Small tables with named rows and columns. After each table, cells are looked up by row and column.

Fizivi =
         Rirubuf  Dibuba  Gov  Fudita  Buf  Zoke  Rasir
Dugar          6     118  121     242  100   167    109
Danege        13     124  115     252  194   165    166
Nududol      173     122  111      86  205    96    167
Kiv           60     126  112     211  214   145    176

Gov of Kiv = 112
Buf of Nududol = 205
Zoke of Nududol = 96
Zoke of Dugar = 167
Fudita of Kiv = 211
Dibuba of Kiv = 126
Rirubuf of Dugar = 6
Fudita of Nududol = 86
Rasir of Nududol = 167
Rasir of Kiv = 176
Fudita of Danege = 252
Buf of Kiv = 214
Dibuba of Danege = 124

Kefaz =
	Nov	Feg	Kal
Pirog	4.131	3.740	0.846
Tefas	1.960	-1.033	4.258
Bafug	-2.803	7.872	-9.423
Garer	4.089	-1.660	7.607
Linem	-0.083	3.671	2.767
Sereg	2.259	-0.442	3.417
Kopo	6.225	4.129	-2.003

Pirog, Feg -> 3.740
Sereg, Feg -> -0.442
Pirog, Nov -> 4.131
Bafug, Kal -> -9.423
Garer, Nov -> 4.089
Linem, Feg -> 3.671
Kopo, Feg -> 4.129
Tefas, Nov -> 1.960
Bafug, Feg -> 7.872
Tefas, Kal -> 4.258
Sereg, Kal -> 3.417
Sereg, Nov -> 2.259
Linem, Nov -> -0.083

Tak =
columns: Sovomob, Nek, Dos, Kuraru
Gota: [138, 155, 112, 128]
Mozaf: [123, 117, 119, 167]
Kurol: [92, 111, 116, 130]
Vosa: [65, 116, 78, 147]
Saf: [30, 105, 84, 126]
Lamafid: [144, 175, 126, 130]
Mor: [178, 171, 125, 170]
Zoket: [88, 137, 84, 183]
Viset: [136, 192, 116, 156]
Pid: [111, 135, 102, 120]
Mabub: [130, 212, 107, 111]
Tiri: [114, 136, 99, 172]

Sovomob of Gota = 138
Nek of Mabub = 212
Dos of Pid = 102
Nek of Viset = 192
Sovomob of Zoket = 88
Sovomob of Saf = 30
Sovomob of Lamafid = 144
Kuraru of Tiri = 172
Dos of Viset = 116
Row with the largest Sovomob: Mor

Gipide
cols = Verebo, Fozig, Tamafo, Lovosag, Sebat, Bizag, Mipog, Lezo
Ton: [22, 141, 88, 109, 128, 140, 61, 22]
Pefased: [129, 123, 90, 118, 132, 126, 58, 164]
Nalo: [73, 134, 137, 129, 145, 162, 169, 155]
Goduzi: [142, 123, 156, 141, 143, 155, 183, 238]

Ton, Lezo: 22
Nalo, Lovosag: 129
Pefased, Sebat: 132
Nalo, Fozig: 134
Ton, Fozig: 141
Pefased, Mipog: 58
Pefased, Lezo: 164
Goduzi, Lovosag: 141
Nalo, Bizag: 162
Nalo, Mipog: 169
Pefased, Tamafo: 90
Goduzi, Fozig: 123
Ton, Bizag: 140
Pefased, Fozig: 123
Ton, Verebo: 22
Row with the largest Bizag: Nalo

Table Varavif
	Vofe	Zof	Vepo	Muso	Ramoto	Zam	Vosu	Vad
Git	127	158	205	135	176	125	137	138
Kifipif	129	203	193	153	170	126	125	135
Bifuris	127	199	227	146	189	122	114	133
Nof	128	197	204	149	176	125	139	139
Regugo	130	200	170	153	156	127	114	130
Gon	139	120	36	139	76	140	107	122
Rovu	128	182	203	144	175	125	138	139
Ragurik	131	87	142	115	138	130	126	130
Zuge	138	145	50	145	85	138	104	122

What is the Ramoto of Ragurik in Varavif? 138
What is the Ramoto of Bifuris in Varavif? 189
What is the Ramoto of Git in Varavif? 176
What is the Vosu of Git in Varavif? 137
What is the Vosu of Ragurik in Varavif? 126
What is the Vad of Ragurik in Varavif? 130
What is the Vepo of Zuge in Varavif? 50
What is the Zam of Git in Varavif? 125
What is the Vepo of Regugo in Varavif? 170
What is the Vepo of Kifipif in Varavif? 193
What is the Vad of Nof in Varavif? 139
What is the Ramoto of Gon in Varavif? 76

Domela =
cols = Mer, Govabig, Rud, Kov, Kaboze, Mema, Medu, Tig, Berunur, Papesu
Timegol: [51247, 66795, 44236, 62984, 50601, 44397, 49121, 33835, 44128, 42653]
Denilag: [57844, 54555, 69618, 59688, 35419, 50444, 68284, 53827, 57040, 57287]
Tibek: [57170, 57954, 52704, 55981, 57117, 50487, 50858, 49668, 53314, 48716]
Nakize: [28581, 51910, 62847, 60952, 51132, 56358, 54800, 53301, 29195, 47106]
Bopok: [53777, 49539, 58345, 29764, 52968, 71082, 49976, 65267, 68358, 50153]
Figo: [46251, 51300, 35275, 60143, 47759, 48116, 42289, 53242, 52240, 44145]
Kuv: [50616, 50704, 48361, 63909, 14333, 27980, 46579, 55817, 52175, 42540]
Sapoze: [29407, 35777, 32564, 59523, 41624, 48167, 46663, 72813, 88296, 43538]
Dozugu: [55921, 50656, 53942, 57734, 49302, 52646, 54202, 56544, 57258, 52986]
Dalosav: [54909, 50915, 67222, 64867, 60831, 43193, 51663, 48132, 11507, 89072]

What is the Kov of Sapoze in Domela? 59523
What is the Tig of Bopok in Domela? 65267
What is the Mema of Timegol in Domela? 44397
What is the Papesu of Timegol in Domela? 42653
What is the Rud of Timegol in Domela? 44236
What is the Medu of Tibek in Domela? 50858
What is the Mer of Dalosav in Domela? 54909
What is the Berunur of Kuv in Domela? 52175
What is the Mer of Bopok in Domela? 53777
What is the Mema of Dalosav in Domela? 43193
What is the Tig of Dalosav in Domela? 48132
What is the Kaboze of Tibek in Domela? 57117
What is the Kaboze of Bopok in Domela? 52968
Row with the largest Berunur: Sapoze

Table Tudod
	Gipemi	Tam
Zadole	839	61494
Goro	-37881	27189
Fogudo	48809	-72135
Meso	-11499	19839
Tumef	54979	7
Vup	13190	-10706
Vupig	-35304	-64303
Dus	-6693	8773
Kuluf	5136	-64949
Pap	36683	39249
Konot	31890	-43638

Tam of Meso = 19839
Gipemi of Tumef = 54979
Gipemi of Konot = 31890
Tam of Konot = -43638
Gipemi of Vupig = -35304
Tam of Dus = 8773
Tam of Fogudo = -72135
Tam of Zadole = 61494
Gipemi of Vup = 13190
Gipemi of Meso = -11499
Gipemi of Pap = 36683
Gipemi of Zadole = 839
Tam of Vupig = -64303
Gipemi of Fogudo = 48809
Tam of Pap = 39249
Tam of Kuluf = -64949
Gipemi of Goro = -37881
Gipemi of Dus = -6693
Tam of Goro = 27189

Rov:
          Tis  Bopemug    Pov   Kulo  Ganadup  Fenopo   Kebu   Kosa
Zogifi  56942    25439  27835  56738     8701   40980  57406  33788
Mez     19518    33573  14828  54553    41086   28121  68299  29389
Lum     31049    30752  18425  57777    22441   31677  58236  45954
Votuda  30436    76548  39113  52762    10639   52128  55152  53778
Dilolu  54640    73192  43654  45497    16532   56618  51677  43880

Kosa of Dilolu: 43880
Fenopo of Votuda: 52128
Tis of Votuda: 30436
Pov of Dilolu: 43654
Tis of Zogifi: 56942
Fenopo of Zogifi: 40980
Kebu of Lum: 58236
Pov of Zogifi: 27835
Kebu of Mez: 68299
Kulo of Dilolu: 45497
Bopemug of Lum: 30752
Kulo of Votuda: 52762
Kulo of Zogifi: 56738
Fenopo of Dilolu: 56618
Tis of Lum: 31049
Bopemug of Zogifi: 25439
Pov of Lum: 18425
Pov of Mez: 14828
Row with the largest Kosa: Votuda

Rut =
,Kapozol,Dov,Kote,Fuberof,Vekavu,Mam,Kugize,Rababe
Begubuv,32,177,107,42,177,127,155,116
Vuposaz,181,144,155,164,201,151,165,203
Tutalun,179,147,86,124,192,177,129,152
Puro,157,161,165,90,163,224,176,186
Mag,156,175,164,194,135,160,146,220
Fedam,166,156,193,214,153,77,192,202
Suna,241,131,174,208,137,160,49,190
Setamog,68,189,118,103,159,186,207,130

Puro, Dov: 161
Vuposaz, Mam: 151
Setamog, Dov: 189
Setamog, Mam: 186
Suna, Kugize: 49
Suna, Mam: 160
Fedam, Kapozol: 166
Puro, Mam: 224
Vuposaz, Dov: 144
Tutalun, Vekavu: 192
Setamog, Vekavu: 159
Suna, Kapozol: 241
Begubuv, Kugize: 155
Begubuv, Fuberof: 42
Begubuv, Mam: 127
Begubuv, Dov: 177

Tini
cols = Zagu, Dugavef
Luk: [-6.998, 0.891]
Tis: [1.995, -2.145]
Budu: [-0.022, 1.599]
Bav: [4.114, 3.663]
Pib: [-4.575, 2.184]
Digeva: [7.804, 0.143]
Nufovif: [-1.434, -0.792]
Mit: [-4.384, 2.903]
Nevi: [-3.776, 1.013]
Gogo: [7.893, 1.110]

What is the Dugavef of Gogo in Tini? 1.110
What is the Dugavef of Budu in Tini? 1.599
What is the Zagu of Tis in Tini? 1.995
What is the Zagu of Gogo in Tini? 7.893
What is the Zagu of Pib in Tini? -4.575
What is the Dugavef of Digeva in Tini? 0.143
What is the Zagu of Budu in Tini? -0.022
What is the Dugavef of Nevi in Tini? 1.013
What is the Zagu of Nufovif in Tini? -1.434
What is the Dugavef of Bav in Tini? 3.663
What is the Dugavef of Tis in Tini? -2.145
What is the Zagu of Luk in Tini? -6.998
What is the Zagu of Mit in Tini? -4.384
What is the Dugavef of Pib in Tini? 2.184

